Named moves, each a turn or a mirror, and the order they were made in; the first pair answered
move paba:
[ 15 -15 -12   2 -13  25  -5 -11   4 -21 -14  -3   3  32  -6 -20  19  -1
  21  -6   0  -4  14  27  13  17  24   8  40  15  -9   6   5  11  14  10
  -1  12 -19   3 -15]  ->  [ -1 -17  -8  11 -21  21 -17   0  -7 -22  -4   2   0  35   0 -30   7   6
  13 -13  -3   0  11  23   0  27  19   3  31  14 -13  13   7  11  10  20
 -11  17 -28   1 -15]
[  7  26  -2 -14 -10 -19 -12  -1 -44   4 -16  21   2   0   4 -37   1   2
  11  -9  -2 -26 -38 -16  15  26  23  14  12   3 -34  -7  -3  -7 -26   4
 -11  20 -46  14   1]  ->  [ 26  29 -10 -23   0 -16   6 -14 -33   5 -31  21   8  -1  -4 -27  13  -2
  20  -1   4 -33 -31 -11  33  18  27  18  23   0 -27 -13  -6 -11 -21  -3
   2  15 -40  15   1]
[-12  -1  12 -12  16 -18   0   7 -21  -6  11 -17 -13  12  11  -1  10 -10
   1   9   4  -5  -6  12  -8  11  -6   3   3  11   7   1  -9   2   0   0
   7 -14   5  -8  15]  ->  [-10  -1  11 -14  19 -19   5   2 -17  -4   6 -14 -11  12   8   4  12 -12
   2  11   3  -5  -4  14  -7   9  -8   7   5   8  10  -1 -11   2  -1   0
  11 -16   8  -7  15]
[ 26  -7 -14  20 -23 -12  13  22   2  28   2 -49 -18 -27  -3  20   3 -15
 -12  25 -19 -14  39  -3 -37 -15 -36   0 -24 -32  -5  -2  17 -15   9  23
 -20  -5  32   5   6]  ->  [ 27  -7 -16  20 -24 -10  17  16   5  28  -1 -48 -16 -28  -6  24   5 -19
 -10  28 -18 -11  40  -1 -32 -19 -35   2 -23 -34  -6  -5  17 -18  13  24
 -15  -7  33   7   9]
move zonef:
[-11   8  15  -9  11   1 -11  38 -11   3  -7  27  12 -14  -7 -20 -20   9
   2 -13  22   3   0  -6  18  10  13  27  -9  17  -7 -11  26  -7 -23 -11
 -12   8 -14 -16  -5]  ->  [-23   6  15  -5   0  -1 -17  37 -15   3  -2  13   4 -10  -2 -28 -26   7
   2 -13  24  -1  -1   0   7  20   2  22 -10  23 -13  -9  28   5 -22  -8
 -18   7 -15 -13  -4]
[-13  18 -15  -3   5   9  13  -4  -8  12  -9   1   9  -6  -2  16   8  -5
  13  -6  10 -16  -2  10  -7  14   5   0 -13   3  10 -18 -14  -6  22  -4
  12   3  17 -15  11]  ->  [-14  17 -13  -2   8   9  10   1  -9  13  -7   0   6  -4  -1  11  10  -9
  11  -5  11 -16  -3  12  -8  13   3   1 -12   6  10 -21 -16  -6  19  -6
  11  -1  14 -20  17]
[ 13  -6 -23  15 -22  26  12 -12   6 -15 -20  36   7   0 -18  -6  17   5
 -17 -13 -15  20  16 -25   3  22  -6   1 -18 -17   0   3 -28 -23  19  46
   4  17  -8  19 -14]  ->  [ 14  -3  -7  14   0  19   8   0  -1 -19 -24  40  16   9 -18  -5  19  -3
  -7 -17 -17  22   8 -20  20  19   3  14 -14 -11   3  10 -40 -36  15  40
  10  10 -18   2  -6]
[-15  -8  -5  22 -41 -16 -13   7 -17  -6   4   6 -15   4   1   6  31 -15
  15 -26  18   5   4   2  -6  -8  19   6  -3  -2  -8 -19  11   3  -1   7
  11  -5  -8  -4  -4]  ->  [-12  -8  -7  20 -42 -11 -10   3  -8  -6   1   9 -12  -1  -2  11  30 -10
  12 -23  20   6   8  -2  -9 -11  21   4  -3  -7  -7 -22  17   4  -3   5
  13  -4  -3   3  -8]
move kebos:
[ 12   4  30  -9  35  13  22  -1 -15  -6  15  -4 -10   4   6   9  -2  -9
 -22  15 -14   7  -3  -8  -2  -8   1   2   3 -21  32  -5  -2   0  27  -1
  15  -4  10   0   3]  ->  [ 18  -1  16 -12  25  17  27 -12 -11  -9   5  -4 -11   6   3  14   3 -11
 -18  16 -14   5   4  -3   0  -7   0   0   8 -23  30  -7   0   2  30  -2
  16  -4  14   7   0]
[ 20  -5  -7 -21  14   2  24 -17   0   4   1 -35  15   4  -6   2 -11 -17
  32   1  22 -28   6  -7  10 -19  -6  -4   7   9   7  -6 -10  12  25   8
  26 -27  13  -4   9]  ->  [ 26  -7 -14 -22   4  13  24 -17   6   5 -13 -16  22   0 -16   6  -9 -11
  31  -9  24 -27   8 -14  23 -16   4  -1   9   3  -2  -9  -7   3  24  11
  28 -17   3  -3   0]
[  2   2  -4  -8 -17 -15  20  -5  -3  31  -2  29  21  -5   7 -12  -4 -16
  -3   1  34 -18 -15  16   2 -12  19   5 -23  12  -1  -4   5   9  -6   6
   9   3 -31  -5  -4]  ->  [ -4   6   3  -8  -8 -17  18  -1  -5  31   3  24  20  -5   9 -13  -7 -14
  -4   2  34 -14 -16  20   0 -17  17   2 -24  13   2  -2   7   8 -10   8
   8   3 -28 -10   2]
[ 19  -1  -3  -4  14 -11  11  -6  10   6  12 -19  -6  10  -5   2   3  -4
  -3  17   2   4  14   2 -12  -9  -7  -2  -5   8   8  -5   2  12   0  -9
  12   1  14   2  -1]  ->  [ 26  -3  -8  -6   3  -2  14 -11  15   5  -2 -10  -5   6 -11   5   5  -2
  -1  13   1   0  18  -3  -5  -6  -1   0  -3   5   3  -8   4  11   2  -9
  15   6   8   9  -6]
move Lin:
[ 20  -3   5  16  19  -4  -2 -19  -7 -12 -23  -1  19   4   6  11  17  -3
   6   7 -10  -7   3  -2  -4  -2  -2  15  -4  -9  -3  -1 -22   9  13   8
   9  -2  -9   1  12]  ->  [  2  -9  -1   6   2  -1 -11 -10  -9  -9 -32  -3   8   3   3  -3   4   3
   6  -1  11 -14   2  11   4  11  -6  21   0   8 -22  -6  -6  19   5  -1
   3   2 -24   3   6]
[ 11 -15 -23  32 -29   8 -22 -29  23 -20 -26 -14   6  18  -5  19  -9  -8
  17  -7 -15  13  19  -2 -20  -3   3 -26  13 -33   4  -4   7 -40   5  23
  -7   9   8   6   1]  ->  [ -7 -20 -24  20 -45  11 -30 -17  21 -19 -35 -11  -2  12  -7  10 -23   1
  14 -14   9   7  20  10 -17  10  -1 -18  10 -13 -16 -18  26 -31 -10   9
 -13  15 -10  10  -5]
[-19  -7 -10   5 -28   6 -20  23 -10  13  -4   3  -1  -3  14   7   0   6
 -15 -13  -7   2   3  17 -19  20  11  -2   8 -12   5  -6  15   7  27  40
  -7  13  19  15  -3]  ->  [-15  -7  -4   6 -22   5 -17  27  -8  13  -3   5   0  -4  13   9   0   5
 -18 -11  -8   2   1  13 -18  18   9   0   5 -16   8  -7  17   6  28  41
  -5  16  18  14  -5]
Now pairs of rows:
Each pair is two moves apart.
[ 62   7 -27  30  37   7  10 -19  -8  -8 -26  25  42  20   5  31  19  11
   5   5 -33   3  17  -9  21   3  15  17  -7  15  -2  15   4 -25   9  15
  -2   8  15 -11   8]  ->  [ 18   0 -10  48  20  -6 -20   3 -39  -9  11  10  27  26  32   8  -6  21
 -21  -4 -49  14   4 -13 -22  19  -3  -1 -34  16  -9  30   7 -13   0  30
 -28   9  10 -13  20]  paba then kebos
[ 12  -2   9 -33  -4  13  19   2  14  -9 -16  15   6 -33  -3 -15   4  31
  28   0  22  -4  22  15  22   0   0  -7  -2  -5   2  -2  13  21  -5 -22
   3   7   2   7  -5]  ->  [ -2  -7  22 -36   7   1   7  12  -3 -16 -11   8   7 -19  10 -24   4  22
  38  -8  22  -2  11  23  26   5   2   0   0  10   0   5   0  16  -7 -26
   2  -6 -11 -10  10]  zonef then zonef
[  5  -9  10   8  24 -14  -4  -8 -15  -4  -3 -10  -3  24   1   1   6 -12
  20   3 -13  11  -2  -2  14   0  12  -7   6  -8  10  -2 -18  -8   0   1
   8  -8   3 -13  14]  ->  [ -9 -13   9  14   6 -16 -13  -3 -20  -5   6 -12  -7  27   8  -5  -4  -5
  13  -4 -18  11  -3  -5   2  13   9 -13   0 -12   2   1 -16  -5  -1  11
  -4   0  -3  -7  10]  kebos then paba
[-16   1   7 -22 -13   7 -23  11  -2   0 -22  25  12   4 -10 -20 -16  23
  10  -7   7   0  -2 -12  14  20  27  19 -17  22 -30  -4 -15 -13 -17 -22
   6  14 -29 -16  -7]  ->  [ 21  13   8 -19  18   9  -3  -5  17   7 -18  29  28  -1 -17   3   3  17
  11   8 -10   6   4 -27  21  -9  34  18 -10  -2   2   1 -31 -26  -1 -15
  21  10  -3 -13  -5]  paba then Lin
[ 14  -4   7 -12  18  -4  17  -6  12  10  -2 -10 -12  -4  -2  13   2  -2
   4  19  19  -8  -8  13  -1 -17 -10   4  10  -2  15  -6   8   5   7 -14
   5  -6  24  -3   0]  ->  [ -8 -10   6   0  -8  -6   1  -4  -1   7  13 -19 -24  -2   9   1  -7   6
  -9  11   8  -6 -11  11 -25  -4 -21 -13  -2  -3   5   1  13  19   5   1
 -10  -3  21   3   1]  paba then kebos
[ 11   0   7 -27  35   2 -12   8 -14 -10 -11  -3   5  13  -2  -5   8 -16
  20  -5   2  -7 -13   9  28  -4  16  26  12  28 -12   4  -2 -20   3 -15
  19 -14 -21 -28  15]  ->  [-12 -17 -21 -13 -29   3 -12 -14 -17  -6   5 -35 -29  10  10 -14  -7  -3
   4  -3   2 -16  -1  22 -22  18 -17  -6  -1  21 -26  -3  26  22   7  -6
  -6  -1  -4   6  -1]  zonef then zonef
[ -4 -20 -15  10   8   0   3 -34  -3   3  -9 -27 -24  42  28  -1  24 -20
  10   4  -4  27  21  10   8  10   6  -2  19  23  30   1  -6   4  11  20
 -11  -3  19 -18   4]  ->  [-25 -22 -15  17 -19   8 -14 -22  -8   1  -8  -7 -25  41  30 -14  10  -7
  -5 -11 -13  33  19  -7   1  26  10  -7   6  17  12   2   0   5   9  35
 -26  12   0 -11  -2]  kebos then paba
[-27   8  37  -1  14  -8 -28  43 -19   2  23  23   9  -9   9 -18 -17  22
 -21 -10 -15  21 -11 -23 -11   3   0  -3 -21   4 -10   1  -4 -20  -9   1
 -16  16 -19 -17  -8]  ->  [-26   4  20   3  -9  -4 -21  34 -10   6  21  20   1 -15   4 -15 -21  30
 -33  -6 -14  19  -1 -28 -24   4 -12 -12 -26  -9 -15  -5   8  -6  -7   4
 -25  28  -4   3 -22]  zonef then zonef
[  5   7   2  -7  21  -8   8  -7 -12   2   4 -16  -6  10   5  13  12 -14
  14   3  15  -5  -7  15   2 -16  -6   2   5  16   5   2 -16   5   2  -5
  14 -20   3  -7  18]  ->  [-19   2   7 -10   5  -6  -8  12 -16   6  12  -7 -11  -2   5   2  -7  -7
   2  -2  26  -8  -8  13  -5  -3 -10   1  -6  25 -12  -7   2  12 -12 -12
   1  -9 -13  -8  12]  Lin then paba
[ 20  -3  -1  20  22 -18  16 -23  -9 -11   7 -28  -2  29  15  10  19 -15
  19   1 -15  -3   8  12  -4  -9  -5  -2  13   0  22  15 -14   4  10   9
   4 -23   8  -7  13]  ->  [ 33  -8 -26  21  -9   0  19 -38   5  -9 -12 -16  -3  24   4  13  24  -8
  21  -7 -12  -8  22   6   3   1  -3  -5  21  -8  11   4  -6  10  17  11
   6  -9   0   8  -1]  zonef then kebos
[ -3   6   7 -17  27   0  -2  -3 -28  -2  -9 -11   7  11  -6 -33  -8   0
   4  -8 -10 -10  -9  -3  17   8   4  31  23  16   0   8   6 -11 -24 -23
  -5 -19 -34 -35  23]  ->  [  9  -1 -15 -22  11   0  16 -27 -16  -1 -19 -33  -3  10 -11 -25   0  -5
   9   2   2 -20   2   9  10  12 -10  25  30  17   0   0  15   8 -16 -31
  -1 -21 -18 -20  17]  zonef then paba
[ 17  10   5   1   8  10   5  -2   4  -1  -3  34  24  -5 -14   9   0   2
   7  -8 -22   0  -3 -29  31  -2  17  10   2  -8   2   9 -16 -25   4   5
   9  -4  -8  -5  -6]  ->  [-11   7  22   7  12  -4 -13  18 -16  -1  23  21  13   0   7  -3 -16   9
  -4  -5 -33   7 -14 -25   3   3   6  -1 -16  -5   3  17 -16 -18  -2  14
  -4  -8  -5 -14   6]  paba then kebos
[-17  12  12  -6  23   0   7  30   3   1   2   3   2   5  -2  -7  -7   0
   0   5  16   0 -20   6   3 -14   2  21   1  13  -1   3  -8  -3 -20 -15
   2   1  -4 -19   1]  ->  [-20   8  11   3  17  -6   4  18 -10  -4  13 -17  -5  21  10 -10  -6  -4
   3   3   2  -2 -23  10 -16 -10  -6   8   0  10   4  12 -17   1 -16  -6
  -2  -5   4 -14   8]  Lin then zonef
[  3   6   6   7 -14   0 -26  23 -13 -16 -11  12  15  14  20 -27  10  18
  27 -37  -6   4 -15 -24  -2  15  41   2  12  -6 -23  -9  -2   0 -25  18
  17  16 -39 -14 -21]  ->  [ 32   6 -13  -4  -6   6  -1  -7   5 -14 -35  -1  17  11  12 -10  30   3
  45 -21   8  -6  -6 -13  17   6  41   9  34  -7 -15 -19  -1   3 -16   1
  33   5 -20 -10 -28]  zonef then paba
[  5  10  -5 -11 -10  17  11  13  20   9 -15  32   4 -33 -23   2  -3  21
 -14  -6  21   4   6 -21   4  -5   4   0  -9 -14 -10 -20  15  -5  -5  -4
  -1  20   5  12 -14]  ->  [-13  14  19  -9  10   7  -6  36  -2   2  -9  36  14 -24 -12  -9 -10  17
 -11 -11  14  10  -4 -23  11  -3  13   9  -9  -2 -13  -9   2 -21 -14  -2
  -5  12 -15  -9  -1]  zonef then paba
[ -4  13  -4 -37 -24  -5   8 -13   8 -16   5 -19  13   7   3 -18 -33  10
   0  -4  15 -11  13  -2 -14  48  -7  -9 -33  23 -18 -33  -6   1  -9 -16
   4  -5  -1  17 -20]  ->  [ 27  24  -6 -31  -2   1  26 -27  24 -15   7  -5  31  -1  -2   3 -14   9
  -5   4 -10   0  19 -22 -14  28   2 -14 -36  -9   7 -24 -20 -16   5  -4
  15  -2  23  20 -25]  zonef then Lin
[ 16  -1 -20 -23 -17  28  12  16  11  11 -20 -12  25 -19 -43  10  -2  -5
  13   7  -1   2  14   1  21   3  -4  -7 -13 -38  -1 -10   7 -19  -5  -6
  20 -10  17  12 -10]  ->  [ -4  -4   6 -21  10  10  -7  32 -21   1 -15 -29  25   8 -24  -8 -10 -22
  27  -1  -4   4  -3  19  32  10   1   4  -7 -10  -5   3 -14 -29 -15  -9
  18 -32  -8 -16  15]  zonef then zonef
